One vector is turned by the same rotation once a tick. Each row is the vector after some number of ticks, and that number follows the row.
The counts run from 0 to 213.
[  2   4  13  10   7  -9 -15  13 -22   8  -4   8  26   2 -31 -12  16 -19
   7  -1  22 -31   5  11   9   7  21  15   4 -10  -2 -19   5 -15  -1  -5
  26  -6  -5  27   7   8   6  -9   2 -28   5  -1 -15  -3 -25 -30   3   3
  -3 -33  -3   6  -4] : 186
[-12  15  17  25   9  -1   0  15  -8   7  -7   2  21  -8 -32   2   8 -17
   2  14   1 -25   1  11  19   8  13  17  -4 -14  -8 -12   9 -21   1   7
  28 -16  -1  20   8  -2  12 -10  -1 -28  -7  -1 -17 -18  -7 -18   6   3
 -12 -36  -1  19 -17] : 188
[-23   1 -10   7  18  10  -9  14  -8  10 -17   3  18  -5 -20 -11   8 -17
  14  -5  21 -30   5  10  13  -2  32  20 -16 -15  -1 -12   3  -8   4  20
  26  -7   1  11   9  -9   4  -7  -6 -30  -2   1   1 -15 -16 -19  -4  19
 -20 -27   3  16  -9] : 100
[ -7   4   3  10  12   4  -9  15 -20  17  -4   0  24   1 -21 -13  13  -1
  20 -10  23 -36   5   9  10   4  21 -12  -5 -26  -3 -16  14 -12   4   4
  18   1   5  19  -7  -3  -1 -11  -9 -29  -5  15  -6   7 -19 -26  -9  20
  15 -30  13   4   4] : 141
[-25  -8  -2   7  16  13   1   4  -8  18   3  -2  14 -15 -17 -10  10 -12
   6   4  14 -20  -2   2  15   1  24  23 -19 -11  -1 -23  15 -20  -5  23
  24  -3  -4  22  -1  -3   8 -16 -10 -27 -13   3  -5 -18  -7 -32  -4   6
 -18 -29   0  11 -12] : 33
[  5   2  10  12  13  -4 -11  18  -9   9  -6  10  20   4 -29  -9  13  -2
  16  -8  25 -42  -4  15  14  13  21   3  -1  -8   6 -15   7 -13  -9  11
  25   4   0  29  -6   1   3  -3  -8 -14  -5  16  -1  -8 -34 -17  -9  16
  -2 -33   4  -2  -9] : 204
[-13   3  13  16   9  -5  -1  13  -9   8  -4  11  19  -1 -23  11  11 -11
  16   5  -1 -36   0   1  13  14  -4   6 -11 -10   0  -5  20 -21   5   4
  27 -13 -15  28   2   0   8  -8  -9 -17 -10   9  -7 -14 -14 -16   3  11
   5 -49   9  19 -10] : 130
[-17   0   0  14  12   2  15  13  -8  12  -1  -1  21 -19 -20  -8   9 -21
   5   1  -3 -19 -10  11  26   8  21  25  -3 -16   9  -9   4 -17   9  28
  25 -14 -15  14   2  -7  -1 -15   7 -24 -11   5 -20 -20 -17 -13  -2   8
 -17 -37  12   9  -7] : 170
[  1   8  14  19   7  -7  -1  13 -11  17   7   9  17  -3 -28  -4  15  -3
   9   1   5 -34   0   9  18  16   8  -5   4 -15   2 -13  20 -19   4   7
  18  -5  -9  31  -8   2   3  -9  -2 -20 -14  15 -16  -4 -22 -21  -2   8
  13 -41  13   2   2] : 209
[ -8   7  -6   4  10  -4  -7  18 -16   9  -9   9  20  -2 -26 -12  11 -23
   9  -4  19 -29  10   6   6   4  20  21  -6  -7  -7  -6  -1 -13   7   8
  17   0 -11  23   7   7   6  -8  10 -30  -3   0 -18 -11 -27 -33  -1   5
  -4 -29  -2   9  -2] : 25
[-14  12  -2  12  11   5  10  19 -14  15  -5 -14  33  -9 -20 -13  10 -12
  11  -5  18 -20   0   2  15   1  18   4  -5 -32   2 -13  -1 -13  14   7
  16   2  -5  11  -5   0   2 -17   2 -42  -7   3 -20  -1 -14 -22  -6  24
   4 -20   8  16   4] : 2
[-21   1   0  16   7   1   4   7 -19  11 -16   3  26   3 -23 -12   5 -15
   8  -9  21 -26   3  -4  11  11  23  16   7 -10   3 -17   7  -3  -6   6
  28 -16 -13  27  -1  -2   7 -15   0 -37  -9   1 -13 -14 -25 -24   3  18
 -14 -27  11   7 -10] : 104
[ -1   9  11   9  11  -7   1  17 -11  19   5   5  22   3 -23  -8  11  -4
   7   1  15 -30  -4  13  12  17   7   1  -5  -7  -8 -16  11 -21  -3   7
  19   9 -14  34  -5   9   6 -13  -1 -19 -13  14 -15  -2 -22 -33  -4   5
  13 -37   3  -1   0] : 128
[-26  -2   1   4  11   2  -1   3 -19  18   3 -10  30 -13  -9  -5  19 -12
  26  -5   0 -28  -1   5   6   9   9   1 -16 -25  -1  -9  23 -12   8   3
  19  -5  -9  13  -2  -9   5 -15 -12 -28  -2   9  -5  -9  -8 -18   5  20
   7 -41  12  18   1] : 73
[ -9   6   4  10   6  -5   7  12 -14   2  -6  -5  34  -4 -22   4  12  -9
  15   1  12 -27 -11   4  17  -1  22   9  -6 -27  12 -15   2  -9  16  12
  29 -12  -7  17  10   2  -1  -5   4 -38   5   8  -6  -6 -15  -4   0  27
  -8 -24  14  26   1] : 81
[-28   5   4  16  10   5  -2   9 -13  19 -13   1  17 -10 -19  -5   7 -20
   4   0  -2 -23   5  11  19  16  15  15  -2 -13 -10  -7   9 -15   2  15
  20 -16  -7  23  -2 -13  11 -13  -1 -27 -18  -2 -23 -14  -5 -27   2   9
 -10 -43   7   7 -16] : 28
[-21   5  -9   7  13   4   5  15 -17   5 -11   0  37   4 -13   0  12 -18
  19  -2  17 -28  -2   2   8   0  18  13 -12 -25   6 -12  -1  -4  16  12
  25  -8  -9  19  10   0   1  -9   7 -38   0   2  -9  -3 -17 -13   0  28
  -9 -25   8  24   1] : 162
[-26   5   7  15  10   4  -8  12 -15  18  -6  -6  15 -10 -21 -14  13 -20
   5   4  10 -25   6  11  19  12  15  12  -3 -14 -10 -13  13 -20  -7   8
  21  -3  -2  19  -3 -10  11 -16 -10 -25 -10   3 -14 -14  -3 -35   3   1
 -12 -41  -1  -2 -14] : 109
[-17  -1   3  14  10  -2   8   7 -18   3 -14   6  22   4 -21  -4   9 -13
   7  -2   9 -25  -7   8  15  14  24  17  10 -13   7 -13   3  -2   3  16
  32 -19 -17  28   0  -2   1  -8   7 -33  -9   1 -13 -10 -25 -16   0  19
 -16 -29  16   9 -12] : 23
[-35  -3  -6   5  17   8   6   5 -15  12  -3  -2  18  -4 -15   1   5 -16
  12   7   1 -18   1   6  12   1  18  17 -23 -21   2 -14  11 -14  14  23
  21 -10  -6  22  11  -4   5  -9  -1 -35  -9  -4 -19  -4  -3 -24   5  12
  -5 -32  10  20  -5] : 95
[ -7  14  11  24  12   2   1  23   0   5 -12   6  22  -8 -31   8   5 -10
  15   5   7 -38   2   9  18   9   6  -1 -15 -26   0  -1   7 -19  15  10
  27 -12   1  10   3  -2   3  -3  -4 -27  -7  13  -4  -9 -19  -1  -3  22
   3 -36  14  21  -4] : 63
[-20   6   7  25  17  12  -3  16   2  16 -18   4  16   2 -19   0  -2   0
   7   3  17 -33  -5  11  23   7  21   2 -16 -17  -5 -17   8 -15  -8  14
  27  -8   7  23  -5 -11   9  -8 -11 -23 -15   9  -2  -7 -10 -16  -9  20
  -7 -28  12   8 -21] : 202
[ -2   4   1   4   9  -7   5  23 -13  13  12 -10  32 -15 -23 -12  25 -15
  18   0  10 -28  -5   6   8   6  15  16 -16 -19  -1 -16  10 -25  11   3
  17  11 -11  12   2   8   3 -11   3 -27   7  11 -11 -11 -16 -24   0  10
   6 -36  -2  18  13] : 150
[-25  -1  -6   2  22  14   6  11 -14  15  -3 -11  27  -6  -6  -8  11  -7
  17  -5  11 -20 -17  16  22   2  27  11 -20 -28   6 -23   5 -15  10  25
  20   8   0  14   2 -14   1 -11  -5 -28   1  11  -5  -3  -1 -16  -5  28
  -8 -28   8   9  -6] : 158
[-12  -2  -2  -1  18   8  -8  17  -5  13   7   5  24   3 -21  -5  14   0
  27  -3  26 -38  -9   6   7   0  19   7 -31 -11  -4 -22  16 -22  -4  14
  28  13  -4  25   3   4   5  -2 -11 -16  -1  17  11  -8 -16 -21  -5  18
  -1 -30   0  18  -3] : 56
[-22  -2   5   8  10   8 -12   4 -13   9  -4   3  22  -1 -28   2   7  -7
  16   3  20 -27   4  -5   6  -5  19  11 -13 -15  -2 -22  16 -13  -2  11
  31 -23  -3  25   6   2   8 -10 -12 -37  -5   3  -2  -2  -9 -24  11  12
  -9 -28   8  22  -8] : 37
[-21   4   9  21   5   5   7   5 -15  12 -10  -4  26  -2 -20  -8   5 -12
   2   1  23 -21  -4   4  17   6  25  11   9 -16  -1 -24   0  -7  -5   9
  26 -17  -8  27   0  -4   3 -13  -3 -37 -11   1 -14  -8 -14 -21   0  17
 -15 -20  15   8 -16] : 184
[ -2   6   2   3  17   0  -2  19 -15   4   3  -2  25  -8 -25 -14  21 -25
  10  -4   1 -26  -7  25  20   9  22  23 -13 -17   3  -9   2 -20  13  17
  19   8  -5   9   9  -2   2  -5  10 -20   8   9 -13 -15 -16 -17  -6   8
  -7 -42  -2   4   1] : 88
[-29  -2  -3  -1  22  13 -10   9 -21  17  -8   0  14  -4 -12 -13   8 -10
  11  -3   6 -20   2  18  15   6  27   7 -22 -22  -2 -19   7 -15  13  20
  14  -4   0  22   5 -10   3 -13  -4 -35  -4  -1 -16   1  -6 -34  -3   7
   2 -31   7   7  -3] : 96
[-27  -3  -8   8  14   7  14   4 -15  16  -3  -4  19 -13 -13 -12  13 -23
   8   0   2 -15  -6   7  16  11  23  21  -6 -17   3 -12   8 -13   3  20
  19  -3 -17  21  -5 -11   2 -16   2 -28 -16   5 -15 -21 -12 -29  -2  12
 -14 -35  10   7  -7] : 171
[-14  -5   1   7  12  -5   6   5 -20   1  -7   4  31   7 -20   3  15 -10
  17   0  12 -29 -11  10  13   4  25  10  -6 -24  13 -17   1  -1  15  17
  28 -17 -12  24   6   0  -7  -2   5 -31   5   7  -8   2 -18  -4   2  28
  -6 -28  16  19  -1] : 161
[-18   7   9  13  17  11  -3  19  -8  14   3  -4  23  -9 -20   2  11  -8
  14   8   8 -22   0   8  12   9   4  11 -26 -15 -15 -15  19 -29   0   8
  20   4  -2  25   3  -1  14 -12  -8 -21  -5   7  -7 -13  -1 -25   2   7
   5 -40  -4  18  -9] : 51
[-23  -3   2   8  10   3  13   4 -19  13   4 -13  30  -9  -9  -9  20 -19
  12   0   0 -20 -18  12  21  16  19  18   1 -20   8 -16  12 -11   5  15
  20  -7 -17  17  -4  -9   1 -14  -3 -22  -2  12 -10 -18  -4 -15   6  18
 -12 -40  14   9  -8] : 10
